One turn or mirror swaps these rows in pairs. Which row does each one swap with?
The rows were stretched afterwards, more along some directions than others.
q570: [-15   4  -4   5   5  -1  -2 -15   8  -6  16  12   6 -11   4 -21 -19 -16
  18  -7]
q303: [-11 -10   1   1   2 -14  -6  14  21  -3  11   5   3  -4   7   6  -9  -6
  12  -1]
q306: [  0 -10 -10  -1   7  -1   8  -2  23   0  -1  -3  -4  -7   8  14  -5   7
  -6  -4]
q350: [ -5   0 -10   4   7   2  -1 -16   8  -9  17   6 -10  -7  -7 -21 -23 -10
  20 -11]
q466: [ -8  -3   1   0  -3  -4  -4  -1   5  -7  17   9 -12 -20  -6  -2 -23   3
  29  -3]
q880: [ -7   8  -6   2  -2   2   1   2  21 -17  17  -4   1 -20  12  -8  -2 -22
  20 -12]
q565: [ 14  -3  15   6  -8   3   7  10  12 -13  -2   2   3 -10  10  16 -12   6
  18 -26]
q923: [ -6 -10   4  12  -5   9   9  15   0 -23   0   0   0  -6   8   2 -13  -8
  18  -4]
q831: [  6   7 -15   5  12   7   5  12   6 -14  -4  -1   1 -13   5   9  -3  -1
   8  -1]
q134: [-10  -3  -7  -6   0   5 -10 -14   9   0  24   6   3  -4  -4 -16 -22   1
  20 -14]
q758: [  7 -10   8   3  -6   2   1  15  18  -1   9   3   0 -19   6   8  -7  10
  17 -21]
q159: [ -7   0  -7   0   7  19  -1   0  16 -10  -4   0  -6   0  12   3  -6 -12
  15   0]
q402: [-11  -9   1   2   1  13   7  21  -1 -16  14   3  -3 -16  -8  -9 -20  -7
  17   2]
q607: [  0   0  21 -11   1  -5   4  -2  12  -4  -2  14   2 -10   7   0 -10  12
  10 -10]
q418: [ -6  -7   2   9  -3 -14   5  12   4  -9   6   6  -4 -18 -13  -9 -12  -1
  17 -12]
q788: [  2   1 -10  -2   2  10  10  -2  25  -7   2  -5   6  -6  10  18  -3   5
  -5 -11]
q606: [ -9   6 -11   0  10   7  -4 -14   8  -5  16   6   1  -2  -5 -14 -23 -14
  23  -6]
q931: [ 0  7 -3 -8  9 11 -4 -4 16 -9 -5  4 -9  2 12  4 -7 -1 16 -4]
q369: [  1   9   5   9   4  -2  12  -5   0 -15   2   1  -3 -11  -1   3 -15  -7
  25  -3]
q661: [ -7   1   1   2  -3   4   7   6  23  -7   0   5  11  -3  23  -8   9  -8
  18 -12]
q250: [-11  -6  -1   0  -3   4 -11 -10  16  12   8   6   2  11   7  -3   2 -12
  13  -4]
q913: [ -6 -17  21   2 -20 -15  -6  11  12 -11   8  14   1 -18   5  -6 -13   7
  16 -27]
q794: [ -4   2   1  -7   4  17   0  -1  16  -4   1   3   1   2  17  10  -2 -17
   3  -2]
q419: [-13 -11  12 -13  -8   0  -9  -8   7   7  14   5  -6 -12   1   5 -19   6
  15 -17]
q335: [-16  -6  -8  -3   7   4 -11  -8  10  -9  17   6  -2  -6  -7 -24 -23  -8
  15  -6]
q351: [ -4 -12  -9  11  -5  -2 -11  20   6  -3  18  -2   5  -9  -1  -1 -10 -12
  17  -4]
q84: [ -8  -8  -5  -5   0  -5   2  -7  38   2   5  -1   0 -16   7  16   2  12
   0 -17]
q895: [ 3 -5 -1  3 11  8  1  8  7  0 -3  7  3  4  7 -9 -3  1 18 -7]
q149: [-16 -18  12  -7  -5  -4  -2   5  -5   3  12  10   9  -5   3  -8  -8   7
   8  -3]
q579: [-19 -13   5 -12  -6   5  -4  -8   9   6   6   3  -4 -10  -2   2 -14   9
  19  -8]
q430: [ -1   4   0  -1  -5   4   1  -6  31  -4  -3   4   1  -8  13   9   8 -11
  11 -16]
q501: [ -4  -1   0  -9   6   1 -12   1  -2  -5  12  15  -3 -16  -7 -19 -21  13
  21 -13]
q391: [ -6  -7   7 -15   1  11   5   1  19  -3   7  -6   0 -19  17   9  -9  17
  13 -16]
q804: [-10   4   7  -7  -4  15   7  -4   8  -6   7  15  -1   0   6 -11 -14  -4
  18  -3]
q542: [ -6  -4   1  -2   9   7  12  -9  17   2  -5   1   7 -12  18  17 -10  15
   0  -8]
q152: [-14 -14   7  -6 -12 -13 -12  -1  20   3   9   6  -9 -21  -2   3 -13   8
  15 -19]
q33: [  1   1   7  -9   4  11  12   6  17 -15  -4   9 -10 -17   8  16 -13  14
   7  -2]
q557: [-12  -4   2  -8  -5 -13 -11  -2  12  -4   8   6 -12 -14  -5   1 -16   6
  18  -9]
q547: [-17 -10   7   0 -11  -8   8   4  11  -5   8   2   2 -19   4  -6  -9   9
  25 -18]
q156: [-11  -3  18   4  -2   0  -4  -1  10 -21  11  17  -2 -19   3 -14 -25   0
  28 -25]
q40: [  3  -7  12  -4  -1  16   5  13   8 -19   3   7  -5 -17  -3  -1 -24  14
  10 -21]
q597: [-14 -12  14  -8  -7   2   2  -9  13   4   2   6  -8  -6  -5   9 -12  13
   5 -14]
q894: [-12  -2   5  -7  -2  22  -2 -13  10   3  10   6  -1  -2  11  -3  -5  -4
  18  -4]
q200: [-17 -15   3   8   1  -2   1  17  13  -9   1  -1   7 -13  14  17  -7   0
   8   2]
q820: [-15 -12  12  -9 -15  -2   2  -5  19   7   8   3  -3 -20   5  17  -1  11
   3 -12]
q268: [  8   6  10  10  -3   4  15  -3   7 -19   1   6   2 -10   8   2  -2  -4
  15 -23]
q615: [-17  -1 -15  -1  10  13  -2 -16  15  -5  17   0  -4  -2  -2 -13 -15  -8
  23  -3]
q918: [ -8 -11   9  -7 -15  -4   5   0  15  14   6   5   0 -10   8  17  -7  19
  12 -10]
q864: [ -3   3   9   1   9   6  10   0  11 -24   6   7 -10 -10  -2   0 -29   3
  26 -16]
q534: [  1  -1  -2  -8   7   4   6  -5  27   3  -3   2   5  -8   9  19  -8  10
  -3 -12]
q756: [-11 -10  12   0  -9  -2  -1  19  -2 -19  11  10   3 -10  -6 -11 -23 -11
  14  -4]
q51: [  5  -3 -12   8   5   0   4  -4  28  -6  -1 -10  -1 -12   9  18  -3   4
   4 -17]

q913 swaps with q923
q51 swaps with q335
q831 swaps with q501
q152 swaps with q159
q931 swaps with q557
q756 swaps with q565

